In the data rows, zero lies at 4.5, halfway between 4 and 5.
Here are some points, each followed by its number:
[4 3 4 6 5 4 3 5 5 5 6 6 2 3 6 3] 0
[6 6 4 5 5 3 7 5 5 6 4 3 5 7 4 8] 1
[6 3 6 5 4 7 2 4 3 3 5 0 4 4 4 6] 2
[7 4 6 5 5 6 3 3 2 5 2 3 5 6 3 5] 3
[5 5 5 4 4 6 6 5 3 6 4 3 5 4 2 4] 4
[4 4 4 5 5 4 5 4 5 5 4 4 4 4 5 4] 5
[4 6 5 4 5 6 6 6 2 4 4 3 5 4 2 3] 6
[5 4 5 6 5 4 2 4 3 5 4 2 4 4 5 3] 7
[3 5 5 5 4 3 7 5 4 4 4 4 5 3 5 2] 8
[5 5 4 4 4 6 5 5 4 5 4 8 4 5 4 4] 9
[4 4 4 3 5 5 3 4 5 5 4 7 5 4 6 4] 10
[6 5 7 4 4 6 5 5 4 3 5 5 4 4 5 3] 11
[7 2 4 7 5 4 1 4 3 7 7 7 2 4 5 6] 12
[4 4 5 5 2 6 7 6 2 6 3 9 4 4 2 1] 13
[5 5 5 5 5 4 4 4 7 4 7 3 3 4 7 5] 14
[5 6 6 6 5 7 4 5 4 2 4 4 4 4 4 2] 15
[6 4 4 6 5 5 4 4 2 5 5 4 3 4 4 6] 16
[5 0 4 0 9 9 0 2 3 6 0 0 6 2 1 9] 17
[7 8 5 5 3 7 3 7 4 2 8 6 4 6 4 4] 18
[5 6 5 3 4 5 6 5 4 4 4 3 6 6 4 5] 19
[3 6 5 4 4 4 6 5 6 5 5 6 6 6 6 5] 20
[5 4 4 5 5 3 5 4 6 4 6 4 4 5 6 5] 21
[2 8 3 4 3 2 9 9 7 5 6 5 5 5 5 3] 22
[6 6 5 7 4 4 5 6 4 0 6 1 2 8 6 2] 23
[5 5 4 5 4 4 4 4 7 3 6 4 5 5 6 4] 24
[3 0 3 1 5 5 3 2 0 6 0 3 9 4 3 3] 25
[1 4 2 5 3 3 5 6 3 6 1 1 8 3 3 2] 26
[5 4 6 3 4 5 3 5 4 4 6 4 5 3 5 3] 27
[5 5 6 2 4 5 6 5 5 2 5 3 6 5 4 5] 28
[5 7 7 4 2 6 7 9 5 1 6 3 6 5 4 2] 29
[3 5 3 4 5 4 7 4 2 7 4 6 4 3 3 4] 30
[5 5 5 7 3 7 3 9 3 2 6 3 5 4 3 0] 31
[2 9 6 5 2 7 9 5 2 6 1 9 7 7 2 0] 32
[3 3 4 4 5 4 3 4 5 3 7 4 5 3 5 4] 33
[3 5 5 4 5 5 5 5 5 5 4 4 5 3 3 3] 34
[5 3 5 3 6 4 3 3 5 4 3 3 5 4 5 7] 35
[4 4 5 2 5 4 5 4 7 5 4 3 5 4 4 8] 36
[5 5 5 4 4 6 5 6 3 6 3 3 6 4 2 5] 37
[3 4 5 3 5 6 6 5 4 6 2 7 5 4 5 3] 38
[6 6 4 6 4 3 5 6 6 4 6 4 3 6 5 7] 39
[5 4 5 5 4 5 5 4 5 2 4 3 4 6 4 5] 40
[4 4 3 3 5 5 8 4 3 9 5 8 3 3 4 6] 41
[4 6 4 7 4 4 5 5 5 6 4 5 4 4 4 5] 42
[4 6 5 6 4 5 5 4 2 5 3 5 4 4 3 3] 43
[7 6 5 7 3 4 8 4 5 7 3 3 5 6 4 7] 44
[3 3 7 1 6 6 7 2 5 5 2 5 7 1 3 4] 45
[4 6 5 5 4 5 3 7 5 2 7 4 5 4 5 4] 46
[4 5 3 6 4 5 5 4 5 9 7 7 3 2 5 5] 47
[5 6 3 6 4 5 6 5 3 6 5 7 3 3 3 3] 48
[7 8 4 7 4 2 8 5 6 4 6 5 1 9 7 7] 49
[5 6 5 4 4 6 6 3 3 5 3 5 5 6 3 5] 50
[2 6 4 3 4 3 7 5 4 4 5 3 6 4 4 6] 51
[4 4 4 3 5 4 4 3 6 5 4 5 6 5 5 6] 52
[6 5 4 6 4 5 2 6 4 5 9 3 2 4 4 3] 53
[5 5 4 4 4 5 4 5 4 4 4 3 5 5 4 4] 54
[3 6 5 4 5 4 7 4 8 8 4 8 5 4 6 5] 55
[5 7 9 4 3 9 4 7 2 5 5 7 6 1 0 2] 56
[5 5 5 5 3 4 2 6 6 2 8 4 4 6 5 5] 57
[8 7 5 9 3 8 0 5 0 3 5 5 2 6 3 0] 58
[4 7 6 5 3 5 5 3 5 4 3 4 5 6 4 3] 59
[4 4 4 4 5 3 4 4 5 4 5 4 5 3 5 3] 60
[3 4 6 4 5 3 7 3 7 7 2 5 4 4 4 3] 61
[4 7 8 5 2 5 5 6 3 5 6 7 6 2 3 3] 62
[5 5 5 4 4 5 5 5 3 4 3 2 6 5 3 3] 63
[4 4 5 5 5 5 6 4 4 6 3 4 6 3 3 6] 64
[4 4 4 4 3 5 5 5 3 5 4 7 4 4 4 3] 65
[4 1 4 4 5 4 3 2 6 5 5 5 3 4 8 2] 66
[3 4 4 3 3 5 1 5 3 4 3 1 9 5 5 3] 67
[5 5 5 4 5 6 5 5 3 3 4 4 5 5 3 5] 68
[4 1 4 4 6 3 2 2 4 5 5 1 4 3 6 7] 69
[5 5 4 4 5 4 5 5 3 6 4 4 4 5 4 5] 70
[6 2 4 3 5 6 3 4 2 3 3 3 5 4 4 5] 71
[2 5 7 3 3 6 4 6 6 4 3 4 8 0 2 3] 72
[6 7 4 6 5 3 7 6 6 4 6 4 1 8 6 6] 73
[4 5 4 4 5 5 6 5 3 5 4 5 5 4 3 5] 74
[5 3 4 4 5 5 3 4 2 9 5 6 5 2 2 6] 75
[4 8 7 3 4 8 6 8 6 2 2 1 9 6 1 3] 76
[7 7 6 8 4 3 6 6 4 4 6 5 2 7 6 4] 77
[3 5 5 7 3 5 4 6 3 5 4 6 4 4 4 1] 78
[4 7 2 6 3 5 8 5 3 8 5 9 2 3 3 3] 79
[2 4 5 5 6 5 3 4 1 6 2 3 7 4 3 1] 80
[4 5 4 7 4 6 5 6 3 3 5 4 2 4 3 4] 81
[6 5 4 5 4 5 4 4 4 5 5 5 4 5 5 5] 82
[1 0 0 3 6 0 5 2 6 4 0 1 5 6 8 6] 83
[4 3 4 4 5 4 2 3 3 6 5 4 4 4 5 5] 84
[8 3 1 7 6 4 2 4 0 7 7 3 1 3 3 8] 85
[3 1 4 2 6 6 5 4 4 8 3 7 5 1 4 4] 86
[7 6 5 7 3 5 3 5 3 4 5 6 3 6 4 3] 87
[6 6 4 4 5 5 6 5 3 8 7 5 5 5 3 5] 88
[6 5 5 6 1 3 3 4 4 7 8 7 2 1 7 5] 89
[3 4 4 4 5 4 4 4 4 6 5 5 4 4 4 4] 90
[5 3 3 6 4 5 2 4 2 3 5 3 4 4 6 0] 91
[4 5 5 7 4 4 3 6 4 6 7 5 4 3 6 3] 92
[5 4 4 5 4 3 4 4 5 4 6 3 3 5 6 5] 93
[4 3 4 2 5 3 5 2 7 7 4 7 5 5 6 7] 94
[4 3 4 3 5 4 3 3 5 6 5 5 4 3 6 5] 95
[4 1 5 1 6 2 9 2 9 9 1 5 5 3 5 3] 96
[6 5 5 5 4 6 1 7 2 0 8 2 4 5 4 3] 97
[3 6 5 5 4 6 4 5 6 4 4 5 6 5 4 4] 98
[5 6 5 6 4 4 4 5 5 3 7 4 3 5 6 3] 99
[1 5 2 6 3 3 5 5 3 5 1 1 8 3 3 2] 100
[8 3 5 4 2 6 3 7 7 4 5 4 3 5 6 7] 101
[3 4 6 5 5 0 6 4 7 3 4 4 7 4 7 5] 102
[7 3 3 2 7 4 5 2 4 5 6 6 2 6 8 5] 103
[4 5 6 9 5 7 3 9 2 0 6 2 2 6 3 3] 104
[5 3 4 5 4 5 2 5 4 4 6 4 5 4 6 4] 105
[6 5 6 6 7 4 3 5 3 7 8 7 1 3 2 4] 106
[6 3 6 1 4 7 4 5 3 2 0 1 8 5 5 4] 107
[2 6 4 3 4 4 8 5 4 4 2 3 7 6 4 2] 108
[0 7 6 1 3 4 9 8 7 6 0 2 9 3 0 8] 109
[3 7 2 0 4 6 0 4 7 2 7 9 5 7 7 6] 110
[6 6 6 6 4 5 5 3 4 8 6 9 2 4 6 3] 111
[2 3 4 2 6 4 6 3 6 7 5 9 5 4 5 5] 112
[6 4 3 9 3 2 2 4 3 9 9 7 1 4 9 1] 113
[3 6 4 3 4 6 7 5 5 3 5 7 4 3 5 1] 114
[4 5 5 5 4 5 5 6 5 3 4 2 4 4 3 3] 115
[3 5 5 5 5 4 5 4 8 3 6 3 5 4 4 4] 116
[8 6 5 7 4 4 5 5 4 0 5 1 2 9 6 5] 117
[3 4 5 4 5 6 5 3 2 5 2 7 5 4 4 1] 118
[4 5 4 3 5 5 5 4 5 5 5 6 4 4 3 5] 119
[4 4 3 3 6 4 6 4 4 6 2 3 5 5 4 6] 120
[5 6 5 7 3 4 4 5 4 3 6 5 3 5 5 3] 121
[6 4 5 7 4 4 3 4 6 4 7 5 2 6 5 4] 122
[6 5 5 5 2 4 3 5 4 6 9 8 2 1 7 4] 123
[3 2 5 4 6 4 4 3 5 6 3 3 6 3 5 5] 124
[7 5 5 9 4 5 3 5 5 5 6 4 1 4 6 2] 125
[4 3 4 3 5 4 5 4 5 7 3 5 6 3 3 9] 126
[4 2 4 3 5 4 4 3 5 6 6 5 3 3 6 6] 127
[6 5 5 5 4 4 5 6 5 4 6 3 4 6 6 7] 128
[4 4 5 2 5 5 6 5 4 3 4 3 5 3 4 5] 129
[5 6 5 4 5 6 5 3 6 4 2 5 5 6 4 5] 130
[4 3 3 6 4 4 3 4 3 4 5 4 4 4 6 2] 131
[4 4 6 3 4 4 6 4 7 4 2 3 8 6 7 5] 132
[4 5 4 5 5 2 7 5 5 5 5 5 4 4 6 4] 133
[4 4 4 4 5 4 4 5 7 4 6 3 4 5 6 5] 134
[6 3 4 9 5 2 1 4 6 4 4 2 3 7 8 5] 135
[5 3 5 4 5 5 3 5 4 4 5 4 4 3 3 5] 136
[4 6 8 2 5 7 8 2 5 4 0 3 9 3 2 4] 137
[4 4 6 3 4 5 4 5 4 4 5 4 5 3 5 3] 138
[2 6 4 4 4 0 9 6 5 3 5 5 6 3 5 3] 139
[8 6 5 9 4 4 2 4 3 5 5 5 2 5 7 3] 140
[5 4 4 4 5 4 5 5 5 3 4 3 4 5 5 6] 141
[4 8 6 5 4 7 7 6 2 8 5 8 5 4 1 0] 142
[6 0 5 2 6 5 1 3 2 4 3 2 4 4 5 6] 143
[3 3 5 2 6 3 6 2 9 8 3 7 5 4 6 8] 144
[5 5 3 4 4 4 6 7 4 1 3 1 4 7 5 4] 145
[5 4 4 7 4 5 0 3 5 4 4 4 4 5 6 1] 146
[5 7 6 4 2 5 6 6 4 4 5 6 5 4 4 6] 147
[4 4 5 3 6 5 4 4 6 5 3 5 5 5 5 5] 148
[3 5 5 2 5 7 1 4 7 0 6 7 5 5 4 8] 149
[5 2 3 4 3 6 2 6 3 5 4 5 3 4 5 4] 150
[5 5 5 6 5 5 5 4 2 3 2 3 5 5 3 4] 151
[4 0 2 6 5 1 2 3 4 5 4 0 5 5 7 5] 152
[4 5 4 5 4 4 5 5 5 3 5 3 5 5 4 4] 153
[4 4 4 3 5 4 5 5 6 7 5 9 3 3 4 6] 154
[2 2 5 2 5 3 5 5 5 9 3 6 7 1 3 9] 155
[7 6 5 5 4 7 4 5 1 3 5 5 3 4 3 2] 156
[4 4 4 4 5 4 6 5 3 7 4 4 5 4 4 4] 157
[5 5 6 3 4 6 4 5 3 3 4 5 5 4 3 4] 158
[2 0 4 0 6 4 6 3 7 6 0 1 8 4 6 9] 159
[6 4 4 6 5 5 4 4 3 5 5 4 3 4 4 6] 160
[0 8 3 9 4 0 9 6 4 2 6 7 4 2 6 0] 161
[6 6 4 8 5 4 4 5 6 5 7 5 1 6 5 4] 162
[4 4 5 6 5 4 3 5 5 4 5 5 3 4 5 4] 163
[4 4 4 2 5 3 5 4 6 5 5 5 6 5 6 6] 164
[2 6 6 3 5 4 8 6 6 6 4 8 6 3 2 6] 165
[4 8 7 3 4 8 6 8 5 2 1 1 9 7 1 3] 166
[5 0 1 3 4 1 3 5 3 0 6 0 3 6 8 5] 167
[5 3 4 6 6 6 3 3 2 0 6 2 2 6 5 0] 168
[3 2 3 1 5 4 2 1 9 1 2 2 7 7 7 5] 169
[9 5 6 7 4 7 1 7 3 1 6 3 2 8 4 7] 170
[5 4 4 3 5 4 6 5 6 4 5 5 4 5 5 6] 171
[3 8 6 6 4 5 8 5 4 6 3 7 6 6 2 3] 172
[4 4 4 3 4 5 3 5 3 4 3 2 8 5 5 4] 173
[3 5 5 3 4 5 6 3 6 5 4 7 5 4 5 5] 174
[5 7 5 7 4 7 2 6 6 0 7 5 2 7 5 3] 175
[5 2 3 6 5 3 2 3 3 6 6 4 3 4 5 5] 176
[6 4 4 5 5 5 6 3 5 8 2 7 4 7 4 8] 177
[5 2 5 5 5 4 2 3 4 4 5 3 4 5 5 5] 178
[5 4 6 1 0 8 7 8 3 0 0 7 7 7 3 2] 179
[6 6 6 4 3 6 6 7 5 2 6 4 5 5 5 3] 180
[3 5 4 6 4 5 4 5 5 6 6 7 3 2 5 0] 181
[3 5 4 7 5 2 2 4 7 5 9 4 3 3 5 5] 182
[3 3 4 4 5 4 4 5 5 5 4 4 5 4 5 4] 183
[5 5 4 4 4 5 5 5 7 5 5 4 3 5 5 5] 184
[4 5 3 4 5 4 6 4 3 8 5 6 4 3 4 4] 185
[3 4 3 5 5 4 6 4 2 5 3 6 4 3 3 4] 186
[4 6 5 4 5 6 5 5 4 5 5 3 5 4 2 4] 187
[5 5 6 6 4 5 4 5 5 5 6 6 3 3 5 4] 188
[5 5 5 6 5 7 4 6 1 7 5 5 4 4 2 4] 189
[7 1 4 6 5 4 0 2 6 3 6 6 0 5 6 6] 190
[3 0 3 0 7 2 5 1 4 4 3 2 5 2 7 9] 191
[6 5 3 8 4 3 1 2 5 6 6 6 2 6 6 5] 192
[6 7 5 6 4 5 4 4 6 4 7 8 3 5 5 7] 193
[5 5 5 4 4 4 4 4 9 0 3 0 6 8 5 6] 194
[4 5 4 4 5 4 6 5 4 5 6 5 4 3 4 3] 195
[2 5 2 4 5 3 7 5 3 5 3 4 5 4 4 3] 196
[5 4 4 4 4 6 4 7 4 5 5 5 4 4 2 5] 197
[7 5 5 6 5 5 2 4 3 4 4 4 4 6 4 6] 198
[4 4 5 5 5 4 4 5 4 4 5 4 3 4 5 3] 199
[7 7 4 9 3 6 4 7 2 4 6 7 1 6 5 2] 200
[6 5 3 4 4 5 0 2 7 2 5 7 4 8 5 7] 201
[6 3 5 2 5 5 4 5 4 3 2 3 7 5 5 4] 202
[5 8 4 9 4 6 2 2 5 3 4 5 2 6 4 3] 203
[4 2 5 0 4 6 6 3 6 3 1 3 7 5 3 7] 204
[4 6 5 6 4 5 4 5 4 5 6 7 3 4 5 2] 205
[4 4 5 4 5 4 4 5 5 5 4 4 5 5 6 4] 206
[6 5 4 4 5 5 5 4 4 5 4 5 4 6 4 7] 207
[5 5 4 4 4 4 5 5 3 6 5 4 5 4 3 5] 208
[5 4 3 5 5 3 5 4 4 4 4 4 4 5 6 5] 209
[5 4 4 6 4 5 3 3 3 7 3 7 4 5 4 4] 210
[4 0 3 2 7 4 0 3 5 4 4 2 4 3 7 7] 211
[2 7 5 3 5 4 7 6 6 7 5 8 5 2 3 6] 212
[2 2 4 3 5 0 6 3 7 5 4 4 7 4 7 6] 213
[6 6 4 5 3 5 5 4 3 4 6 5 4 5 3 4] 214
[4 4 5 5 5 5 6 4 4 6 2 5 6 5 3 7] 215
[4 4 5 6 5 4 4 4 7 6 6 7 4 4 5 5] 216
[3 1 5 4 6 3 5 2 9 5 2 5 4 4 6 6] 217
[5 5 3 3 5 3 7 4 4 7 2 3 7 6 4 9] 218
[4 5 5 5 4 6 4 6 4 4 5 5 4 4 3 4] 219
[5 5 4 6 4 4 5 5 3 6 4 3 5 6 4 4] 220
[6 3 5 5 5 5 3 5 4 3 5 2 3 5 5 5] 221
[4 4 4 6 5 3 4 4 5 6 6 6 3 5 5 6] 222
[5 5 3 7 4 3 3 4 3 7 8 5 3 5 6 2] 223
[4 8 6 4 3 3 9 6 6 1 6 4 5 5 4 3] 224
[5 4 4 5 4 4 5 5 3 3 5 3 3 5 5 3] 225
[5 5 5 3 4 5 7 5 3 5 3 3 6 5 4 5] 226
[5 4 4 5 5 4 4 3 3 7 4 7 3 4 6 4] 227
[2 6 5 7 4 5 3 5 4 3 5 4 5 5 6 0] 228
[5 6 5 7 3 4 4 6 5 2 7 4 3 5 6 2] 229
[4 5 5 2 4 5 7 5 8 2 5 5 5 4 7 4] 230
[4 6 5 5 4 6 6 5 3 3 3 5 5 6 2 3] 231
[4 3 4 3 5 4 5 4 5 6 4 5 6 2 4 8] 232
[4 3 5 1 5 6 3 5 4 3 4 2 6 2 2 5] 233
[3 4 4 4 6 4 5 4 5 5 4 5 5 4 4 5] 234
[3 6 5 6 4 5 6 6 4 5 1 2 6 5 2 4] 235
[3 6 5 3 6 4 5 5 8 5 4 0 8 5 5 6] 236
[6 3 7 4 6 5 4 4 4 4 4 3 4 4 4 6] 237
[3 6 6 3 5 4 7 6 6 6 5 7 5 2 2 6] 238
[4 5 4 5 4 6 5 6 4 4 5 5 4 4 3 4] 239
[5 5 5 5 4 5 3 6 4 4 6 4 5 4 5 3] 240
[6 3 3 7 5 2 1 4 5 5 7 3 2 5 7 6] 241
[5 4 3 9 5 2 4 5 6 2 7 4 1 6 7 4] 242
[4 3 3 4 5 3 3 3 7 7 6 5 5 5 6 7] 243
[6 6 5 7 3 4 4 5 5 3 7 2 4 5 5 5] 244
[7 5 6 6 4 4 5 4 5 1 5 4 3 5 6 5] 245
[8 9 5 6 3 8 6 6 5 1 4 6 4 8 0 5] 246
[2 5 4 2 6 5 1 0 9 4 1 9 6 6 7 6] 247
New points follow, each followed by the numbers of its three nearest points above by angle, seen from the average point of the numbered points, smallest number first.
[5 5 4 5 4 4 5 6 4 2 4 2 4 6 4 4] 23 117 145
[5 4 5 6 5 5 3 5 3 4 5 5 4 4 4 3] 58 91 156
[4 8 4 4 3 5 8 7 4 7 6 6 6 4 3 2] 22 142 172
[6 5 5 4 4 5 4 4 5 3 4 6 4 6 5 4] 201 245 246
[4 4 3 4 5 3 7 5 4 7 5 6 4 4 5 6] 30 41 185
[4 4 2 7 4 2 5 3 3 4 4 4 3 8 7 4] 135 209 242
[3 1 5 0 6 4 7 4 6 5 1 1 7 5 5 8] 36 159 204
[6 5 6 6 6 4 4 5 3 6 7 7 2 3 3 4] 106 111 188
[5 5 4 4 4 4 4 5 6 3 5 3 6 5 7 4] 24 134 194
[2 5 5 3 5 5 6 5 6 4 3 4 6 3 3 2] 34 72 108
[7 5 5 5 5 4 6 2 6 9 2 7 5 6 3 9] 177 207 215
[7 5 6 7 4 6 3 8 5 3 6 4 3 5 4 5] 18 104 170
[0 3 4 1 7 4 2 8 8 3 8 6 6 1 7 4] 33 134 183
[0 3 4 1 6 3 7 4 6 8 4 9 5 3 6 6] 112 144 174
[5 5 4 8 4 3 4 5 6 3 6 4 2 5 6 4] 99 162 242
[5 5 4 5 4 3 7 5 5 3 3 0 5 8 5 5] 117 145 194
[6 5 5 5 4 4 7 4 6 6 4 4 5 6 5 5] 1 44 49
[2 6 3 4 4 1 8 5 5 3 5 4 6 4 5 3] 8 22 139
[4 3 4 2 5 5 6 5 4 3 5 3 5 4 4 5] 28 129 233
[8 5 4 2 4 5 0 4 6 0 7 7 3 8 7 8] 110 149 201
[0 7 5 2 5 6 9 5 7 5 0 2 9 1 0 0] 34 108 137
[6 8 6 8 5 9 5 7 4 2 5 4 1 5 4 1] 15 104 200
[3 4 5 5 5 1 6 4 7 4 4 4 6 5 6 5] 102 132 213
[5 1 3 5 3 5 2 5 2 4 5 5 4 4 2 4] 71 136 150
[4 3 4 5 5 4 4 3 4 6 5 7 3 3 6 4] 0 95 227
[6 4 4 7 4 5 1 4 4 4 4 4 3 5 5 2] 58 91 146
[5 4 4 6 4 5 2 4 5 5 5 4 4 6 6 3] 135 146 192
[3 6 4 4 4 4 8 4 5 4 2 4 6 7 5 2] 32 59 108
[4 6 5 3 5 4 7 5 6 4 3 3 5 5 3 6] 19 36 109
[7 3 4 4 3 6 3 7 7 3 6 4 2 4 6 7] 101 128 184
[4 6 4 4 4 3 7 7 5 5 5 5 3 5 4 5] 22 73 133
[3 3 4 2 5 4 6 4 6 5 3 5 5 4 6 4] 96 159 213
[6 4 5 6 3 8 0 7 2 0 6 2 6 6 6 3] 31 97 240
[4 6 6 5 2 5 5 5 3 5 6 7 5 3 4 3] 56 62 142
[4 5 4 4 5 3 6 6 6 3 4 3 5 5 5 7] 36 141 171
[5 4 4 5 5 4 5 4 5 3 4 2 4 5 4 7] 40 141 194
[4 5 5 5 3 4 5 4 7 3 6 5 4 6 6 4] 24 99 230
[3 4 3 1 4 6 1 2 6 6 5 9 6 3 7 4] 10 95 247
[7 5 5 5 5 4 6 2 5 8 3 6 4 6 4 8] 44 177 207
[4 3 4 6 5 4 4 4 6 5 5 5 3 3 5 4] 0 163 216
[5 6 9 1 5 6 8 2 5 4 0 3 9 2 2 4] 45 137 226
[4 4 3 5 3 2 3 3 7 7 7 5 6 5 6 7] 94 222 243
[6 4 6 4 4 4 5 5 8 0 2 0 7 9 5 5] 40 132 194
[5 3 4 2 4 5 4 5 3 5 6 1 5 3 3 6] 2 136 233
[2 3 7 1 7 6 6 1 6 5 1 6 7 1 3 4] 45 86 137
[6 4 4 3 6 4 5 2 4 5 5 6 2 6 7 5] 103 127 227
[3 4 4 4 6 5 6 4 4 6 3 7 4 4 5 3] 38 112 118
[5 7 5 5 2 2 8 6 6 1 7 2 5 5 7 3] 153 180 224
[3 5 3 4 5 4 8 6 1 8 4 7 4 2 1 3] 30 185 186
[6 5 4 5 3 5 5 4 2 4 5 5 5 5 3 4] 87 156 214
[6 5 5 3 5 5 4 3 5 5 4 6 5 6 4 7] 52 177 207
[6 3 4 8 5 2 3 4 4 5 7 3 3 5 6 5] 135 176 241
[4 4 4 3 5 4 5 4 6 7 5 7 4 2 4 7] 154 155 232
[3 5 4 5 5 1 8 5 6 5 6 6 3 5 8 5] 21 133 139
[5 4 4 4 4 4 6 4 4 6 3 4 6 6 4 7] 1 215 218
[3 5 5 6 5 5 3 4 5 3 5 3 5 4 5 1] 91 146 228
[5 4 3 7 4 3 5 6 2 2 5 2 3 5 6 2] 23 91 225
[9 5 5 7 5 6 0 3 2 4 4 5 3 7 4 7] 82 170 198
[6 1 4 3 6 4 2 2 3 5 3 3 4 4 5 6] 69 143 211
[6 2 4 6 5 5 1 2 6 4 6 6 1 5 6 6] 12 190 192
[6 3 3 4 5 4 3 4 7 7 5 5 3 5 7 9] 94 127 243
[6 4 4 6 5 3 4 5 3 8 6 4 3 4 3 6] 16 85 160
[6 3 7 4 6 5 3 2 3 4 3 3 4 4 3 6] 3 143 237
[6 4 4 7 4 5 0 3 5 2 6 5 3 6 6 2] 122 146 190
[4 6 5 6 4 5 5 6 6 4 5 3 5 4 3 4] 76 115 153
[5 4 3 7 5 3 5 5 1 2 4 2 2 4 5 3] 91 168 225
[1 5 5 2 5 5 7 4 5 5 2 6 6 4 5 2] 38 45 108
[0 6 7 3 5 6 8 5 5 3 2 2 8 1 1 0] 34 72 137
[7 5 3 8 3 3 0 0 6 6 6 7 1 7 7 5] 122 190 192
[6 4 3 4 5 5 0 2 6 4 6 6 3 7 6 7] 190 192 201
[5 6 6 8 4 7 2 9 3 1 6 3 4 3 4 0] 31 104 240
[3 2 4 2 0 7 4 8 6 0 1 4 9 6 2 0] 76 166 179
[4 4 4 3 5 4 5 5 4 4 5 4 4 3 4 5] 129 191 233
[9 3 4 4 3 2 6 4 5 4 5 6 4 7 3 9] 1 171 207
[3 4 5 7 3 6 5 6 3 5 3 6 4 5 3 0] 13 43 78
[5 4 4 6 5 5 4 4 4 7 3 6 4 5 4 4] 177 210 227
[4 2 4 2 4 4 3 2 8 2 3 3 6 7 6 5] 52 169 194
[8 9 6 6 2 8 3 9 3 0 9 6 4 6 4 3] 18 175 180
[6 7 4 5 4 4 4 4 7 4 7 8 3 5 6 8] 39 193 201
[3 0 5 3 7 2 4 0 6 7 2 2 7 2 6 6] 124 159 191
[3 6 5 6 5 1 9 4 4 6 4 7 4 2 5 4] 133 139 161
[4 4 5 2 2 6 6 7 5 2 2 6 6 6 4 3] 29 166 179
[3 7 5 4 3 6 8 5 3 6 2 9 6 6 4 1] 13 32 172
[0 5 5 3 5 6 8 5 6 4 2 3 8 2 2 1] 34 72 108
[8 3 4 4 3 3 5 4 5 4 6 7 5 7 3 9] 171 177 207
[7 5 5 5 3 3 6 5 5 5 6 2 4 6 6 8] 1 39 128
[5 6 4 6 4 5 6 5 3 5 4 3 4 7 3 3] 220 231 235
[5 4 5 5 6 3 3 3 6 5 6 4 5 5 5 8] 35 69 243
[4 4 4 4 4 2 7 6 6 3 4 2 5 6 5 7] 1 141 194
[5 3 3 6 5 4 2 4 3 6 6 4 3 4 5 5] 12 85 176
[7 2 3 6 4 5 0 5 1 3 7 4 3 4 5 4] 97 105 176
[2 3 4 2 5 4 6 3 5 8 4 9 5 3 5 6] 94 112 154
[5 5 4 5 4 5 3 6 4 5 8 3 2 4 3 3] 53 97 106
[3 4 3 5 4 3 4 3 6 7 6 5 5 4 6 6] 94 222 243
[0 5 3 4 4 2 8 5 8 5 0 3 8 3 4 6] 51 109 213
[6 7 6 4 5 5 5 5 2 8 7 5 3 6 2 7] 70 88 208
[4 4 3 3 4 5 5 7 4 2 5 2 3 5 5 4] 145 167 225
[5 6 5 7 4 4 7 6 2 6 4 2 6 6 3 3] 63 220 235
[2 6 5 8 4 5 4 5 4 3 5 4 5 6 6 0] 78 228 229
[5 4 3 3 5 5 3 4 2 7 4 7 5 4 3 7] 41 75 126
[3 1 4 2 5 4 4 3 1 5 1 3 7 5 3 4] 25 71 80
[4 6 5 6 4 5 5 6 6 4 5 3 5 4 3 3] 29 76 115
[2 3 3 4 5 3 6 3 5 4 1 3 6 5 5 5] 83 120 159
[5 6 5 5 3 3 7 5 6 2 6 3 5 5 6 4] 24 153 224
[4 1 6 4 6 3 6 1 9 4 2 5 4 5 6 7] 94 144 217
[3 5 3 3 4 3 6 5 5 5 6 4 5 5 4 5] 22 51 139
[3 4 3 5 5 1 7 5 6 5 6 5 3 4 7 5] 21 133 213
[4 7 5 5 4 5 3 6 6 3 6 5 6 5 5 4] 18 46 98
[5 4 4 6 5 2 4 3 4 7 7 6 3 5 5 8] 12 222 243
[4 5 5 3 5 6 6 4 4 6 4 7 5 4 4 4] 9 38 41
[8 4 3 6 3 5 4 5 1 5 6 6 3 6 5 5] 82 87 200
[5 3 6 2 4 3 6 4 8 3 2 2 8 6 8 7] 132 159 169
[0 7 5 1 5 4 9 7 7 7 0 4 9 3 1 8] 109 165 238
[5 4 4 7 3 5 1 4 5 3 5 3 4 6 5 2] 91 135 146
[7 6 6 9 7 5 2 3 2 5 5 4 1 5 5 4] 125 140 198
[2 6 6 4 4 2 9 5 3 3 2 4 6 3 5 0] 8 108 139
[5 5 3 7 5 4 6 5 4 5 5 2 4 7 5 3] 23 117 220
[4 6 4 3 5 6 7 5 3 6 4 5 5 4 3 5] 4 30 74
[3 3 4 3 5 4 3 3 6 2 7 3 5 3 5 4] 33 60 116
[6 7 6 5 4 6 5 6 2 7 5 6 3 4 2 5] 88 142 189
[2 8 4 4 4 3 9 8 6 4 4 4 5 6 4 3] 22 139 224
[4 9 4 7 3 3 2 6 8 5 9 9 5 6 7 5] 182 193 216
[4 5 5 3 3 5 7 5 7 2 4 5 6 5 5 4] 28 224 230
[4 4 4 5 5 4 4 4 4 6 5 6 4 4 6 4] 0 113 227
[7 6 3 2 4 3 1 3 9 1 6 9 3 9 8 9] 110 193 201
[7 4 4 7 5 5 1 3 3 5 4 4 4 7 4 6] 3 192 198
[7 6 6 7 3 4 8 4 5 6 4 3 5 6 4 7] 1 44 49
[6 7 6 5 5 6 4 6 2 7 5 6 3 3 1 5] 56 106 189
[6 5 5 3 4 6 4 7 3 5 6 5 5 4 2 5] 56 197 219
[8 5 5 5 3 5 3 4 3 6 6 6 3 6 5 5] 12 82 87
[5 7 4 4 4 5 3 4 6 5 6 8 4 6 4 7] 110 193 201
[6 6 6 2 4 4 7 5 4 5 2 2 6 4 3 5] 19 137 226
